In the rows, 128 means zero.
Named moves, each a turn or a mirror, and the order they were made in; the first pair answered
duvap (before => after):
[111 143 117  98  92 117 119 141 116 154] => [113 126 127 109 122 110 173 129 120 160]
[131 147 125  92  77  89  71 126 117 122] => [134 106 146 117 145  77 196 100 129 137]
[108 111 161 176 124 126  94  93 136 143] => [108 107 161 177 127 125 100  92 135 143]
dil (before => after):
[ 72 128 135 126  93 114 126 118 117 161] => [140 135 117 110 120  99 193 134 128 125]
[119 111 142 112 124 129 154 131 131 161] => [148 112 140 119 146 136 161 132 137 141]
[124 133 151 150 134 148  67 114 121 151] => [ 98 139 141 111  87 108 129 125 112 175]
vir (before => after):
[177 155 117 127 130 141  75 143 127 101] => [116 147 124 133  75  86  88 121 143 123]
[129 127 134 134 141 146 109 133 124 132] => [107 124 137 135 120 123 116 125 129 143]
[ 89 127 129 112  96 132 163 139 114 168] => [144 133 125 114 146 186 134 156 102 144]
[127 122 137 152 129 118 111 115 145 120] => [118 121 133 131 119 106 154 122 136 134]
Then:
Each pair is two moves apart.
[116 126 124 135  79 105 119 128 150 158] => [182 130 116 130 145 157 130 149 134 139] => vir then dil
[131 123 118  80 138 133 202 146  88 148] => [117 109 147 176 148 131  59  95 143 106] => dil then vir
[171 129 125 140 170 140 145 138 145  99] => [ 70 117 143 134 109 114 137 120 134 162] => dil then vir
[123 151 111 105  89 122 146 137 117 148] => [142 153 113 115 122 162 101 144 109 137] => vir then dil
[112 125 129 127 119 134 125 125 117 146] => [148 129 124 132 138 142 120 131 121 123] => dil then vir
[124 132 145 158 123 124 114  96 156 132] => [148 138 130 116 130 132 178 124 132 143] => dil then vir
[122 127 108 102 147 146 142 159 111  91] => [114 114 122 122 170 159 140 147 114  99] => dil then duvap
[ 52 112 140 114  93  73 187 105 132 176] => [144 121 146 174 182 169  36 110 143 106] => vir then vir
[157 150 113 105 120 143 128 164 110 109] => [117 147 122 110 101 150  96 156 104 131] => dil then dil
[106 129 136 120 106 170  91 146 126 137] => [115 106 150 149 157 172 134 127 140 133] => duvap then vir
[137 131 124 120 111 122 114 136 120 119] => [138 132 123 116 111 121 122 140 116 120] => vir then vir
[173 141 112 115 115 143  92 170 127 111] => [157 111 138 174 150 127  99 125 159 103] => duvap then vir
[ 81 146 114 113  63 101 114 121 102 148] => [164 135 116 121 178 168 171 137  87 128] => duvap then vir
[114 129 124 116 116 102 197 139 122 114] => [105 129 141 150 142 170  77 134 111 113] => vir then dil
[136 131 142 122 133 119  94 105 117 122] => [122 123 143 115 130 102 140 102 116 136] => dil then duvap
[132 126 125 112 158 182 153 141  86 153] => [ 71 126 127 114  89 131 132 123 100 168] => vir then dil
[108 150 149 162 111 130 112 116 142 138] => [150 152 139 142 142 140 168 135 135 127] => vir then dil
[113 135 111 100 113  96 171 130 135 160] => [160 154  97  88 134 144 123 156 118 139] => duvap then vir
[183 137 122  97 139 124 130 125 126  97] => [148 129 141 122 143 149  69 111 124 113] => duvap then dil
[106 111 152 165 153 144 101 117 133 134] => [126 121 132 116 155 155 167 150 102 148] => dil then vir
[151 143 133 106 119 162 116 138 117 134] => [139 126 142 114 136 155 162 127 119 147] => dil then duvap
[140 126 124 143 124 130 120 135 146 134] => [135 123 126 144 122 122 136 131 147 140] => duvap then vir
[153 128  97 106 124 115 180 156 139 107] => [163 139  98 123 127 149  92 159 140  90] => duvap then dil
[142 128 105 144 139 114 138 152 146 108] => [124 117 119 164 153 125 126 138 148 121] => dil then duvap
[108 126 152 144 129 118 101  97 151 131] => [148 137 132 100 149 132 170 130 127 132] => dil then vir
[119 132 100 115 101 117  95 154 128 125] => [121 115 106 115 134 113 174 149 127 139] => vir then duvap
[117 127 134 125 131 111 142 115 149 128] => [137 131 135 131 150 131 122 121 149 116] => vir then vir
[179 111 138 135 167 121 144 108 142  85] => [123 122 133 120  79  75 108 103 149 103] => duvap then vir
[151 128 126 128 162 168 125 146 115 124] => [104 127 126 104 114 143 147 146 104 157] => dil then dil
[119 127 141 138 109 125 142 135 135 130] => [137 132 137 135 111 125 145 141 137 119] => duvap then dil
[119 121 149 139 139 134 120 117 111 132] => [122 123 145 130 142 136 137 122 104 136] => vir then vir
[134 145 138 116 129 139 168 147 110 152] => [157 152 139 126 136 161 114 152 111 132] => dil then duvap
[151 150  96  89  71  80 141 152 133 101] => [188 133 105 107 142 107 189 148 133  93] => vir then duvap
[110 117 124 122 109 108 141 127 120 136] => [140 114 129 147 147 134 112 125 129 114] => dil then dil
[ 64 107 133  90 104 133 159 122  73 175] => [152 150  94  63  89 142 103 162  79 108] => dil then duvap
[122 107 113 121 123 143 150 151 123 129] => [117 105 120 135 132 157 120 145 123 127] => dil then dil
[152 140 129 117 139 152  96 131 109 120] => [117 136 128  97 104 116 149 127 106 143] => vir then vir
[ 99 120 144 159 133 132  89  99 142 132] => [144 123 128 126 155 120 186 121 135 123] => vir then dil
[112 148 130 115  95 133  86 133 122 137] => [159 151 116  94 121 130 150 149 119 121] => vir then dil
[156 131 120 118 151 153 141 149 105 133] => [ 99 130 128 128  91 109 111 127 123 148] => vir then dil
[150 143  98 102 132 137 160 165  97 145] => [117 134 115 130 136 166  86 150  94 158] => dil then dil
[118 120 138 104 116 151 129 147 100 134] => [128 116 146 128 138 160 105 137 110 121] => duvap then vir
[157 133 100  96 105 102 157 139 119 116] => [140 130 110 132  91  95  93 116 143 103] => vir then vir
[176 145  99 127 109 151  43 145 129  93] => [104  98 124 143 106  69 204  97 153 141] => vir then duvap
[173 121 119 169 173 119 123 127 152  90] => [ 95 130 124 155 105 117  55 124 134 129] => duvap then dil
[109 120 110  98  97  92 105 123 151 122] => [155 109 111  98 167 127 158 133 141 114] => duvap then vir
[127  90 152 179 163 136 126  97 158 129] => [120  88 148 161 153 115 173  99 155 139] => vir then dil
[133 134 109  98 109 112 184 150 115 127] => [114 135 126 132 118 162  66 140 111 129] => vir then dil
[151 125 122 104 122 143 153 148 134 129] => [152 126 125 115 126 159 112 147 134 123] => duvap then dil
[127 116 142 126 159 139 141 113 142 126] => [109 133 131  98 107 129 113 128 132 135] => duvap then dil
[134 131 126 143 107 100 132 115 156  91] => [126 129 125 125 102  97 170 122 142 111] => dil then vir
[108 116 124 142 129 107 132 116 142 134] => [121 127 114 127 116  98 139 126 142 126] => duvap then dil
